Each path below is one point turned by a fixed rotation once a step. After each direction that follows a path, write how fast that rotation turns it, in degrees a step (0 if it stays still).
Each turn is a multiple of 5 degrees from 10 to 175, or 0.
Each row of a path follows its step; steps can be skipped.
path 1
step 0: [ -7 -16  -4  11  10 -26  20  16   7  -9  18 -18 -10 -18  -3  -6   2 -16
 -34  -4   9   2  15 -10 -12   7 -30  26 -26   6 -13   1 -10  -1  19  -5
 -43   9  25  -1   3 -44  -4  15  22   6]
step 1: [  7 -16  -6   5 -21 -16 -12   7 -13 -22 -24  17   2  -3  -8  12 -15  32
  12  32 -32 -30   6  10  10   1 -17   5  28   0  31  -6 -26 -16  12  11
 -16  27  17   3  19 -28  -3 -11   2  -6]
step 2: [-31  -3  10   6   4  -4  11   5   9  12 -35 -26   1   8  18  -1  19  25
  20   8 -10  18  34  17  23  30 -24  -1  24   1  -3   3  11 -11  -6 -17
   7  12 -34  -1 -15  15  -9 -33  15   0]
step 3: [ -1 -15  -4  -5  14  14  15 -22 -17 -11  11   5  -8   4  24  -2  -7   5
  -2 -32  10   7  33 -13  29  10  -6 -18 -21 -13   1   7   2 -23 -13  10
  18  13 -10  43   3   9  37  28  19 -23]
step 4: [ 29  -3  32  10   2   0   6 -24  -5 -31 -25 -35  18  17  -5   1   3  15
   0 -37   6  10 -33 -33   7  -9   2   2   6 -17  16  13  10  19  21  -5
   1  -5   9   3   9  -1  -4  30 -19  -4]
step 5: [-16   5  16  28  -5 -22  11   0   7  10   8 -13 -13   5 -33 -39  19 -23
   8  23  -5   1   5 -19 -10 -35  -4  12  10  17   3   2 -13 -29  18  -2
  -2 -25 -20   0   4   2 -20  37  -3 -10]
step 6: [-14 -20 -28  13   3  18  19  -7 -21  16 -12  12 -31  27   4  -4 -22  -4
   1  14 -11 -11  12  31 -12 -42  25  23  16 -23  21  -3  -1   8   2 -11
  -1  -1  30  -5 -16   2 -11   2  19 -13]
step 8: [  0   8 -15  16   8   4 -17 -47  -4  14  30 -10 -24 -30  -7  22  12  27
 -17   0   8  -6 -18 -16  -7  11 -20 -14 -19 -13 -26  27 -23 -20   1 -12
   0  -5  -3  -5  -7  18  12  -3  27   7]
step 9: [ 28 -11  13  -3  -1  34 -11 -37  -5 -12   9  12  16 -24 -32  15  13   3
  11  12   7 -10  -2 -18  -2   3   3   5  17  22  34  -8   3  26  -3 -23
  -7 -23   1  17 -15 -12  12 -22  -9 -27]
[ -5  -2  -3   1   0   1 -13  -1  -3  -5  -1   0  -1  -3  -9   5  10   4
  -2   8   4   0   1   6   0  12  -4   8  -1  -9   5  -2   0  -3  -4   0
  12  12   2   5  -2   0  -4  -4  11   8]	60
[  3  -4 -13   7 -12  -3  -4  -2   1  -5  -5   6  -6  -1   5   1 -12   8
  -1   0  -1   1  -5  -4   1  -3  10   4  -3  -9  -3   7  -9  -5   6   7
   4   0  -6  -2   1   9   5  -4  -2   3]	160
[  2   0  -4  -5   1  -5   4   8  -2  -2   3   6  -6 -10   5   0   0   8
   2   6  -3   4   0  -6   5 -10  -9  -3   6   1  -2   5   1  -2  -6  -3
  -2   6  10   0 -18   2  -6   2  -5   6]	60
[ 0 11 -9  4  4 10  7  8 -2  2 -5 -8  9  5  8  4  3  3  0  8 -9 -4  3  7
  3 -8  9  2 -2  4  0  2 -3 -1 -6  1  6 -1 -8  7 -4 -8  2 -1  2  6]	85
[  6   0   0  -7   4  -6   4  -7   0   1  12  -1  -5  -6   4   8  -2   2
  -5  -2 -12   4   1   5 -10   5  -2   4   7   5   3  -6  -7   1  12   2
  -1   2  -5  -1  -6  -7   6 -12   4   2]	45
[ -3   5  -5   1  -6  -9   6  -7  -8  -4   5   4  12   1   1   4  12  -2
  -6  -9  -4   2  -2  -3   2  -7  -5   0  -3 -10  -1  -8   0   4 -10   3
  -9  -2  -3   3   1  10   3  -5   3   2]	80
[  9   6   4   6   2 -11  -3   9   6   5   5   0   4   0  -2  -6   4   4
  -1  -1   5   1  13   1  -8  -2   2  -5  -8  -4  -7   9   0  -5   5   0
  -2   0  -5   0  -7   4  -5  -3  13  -8]	135
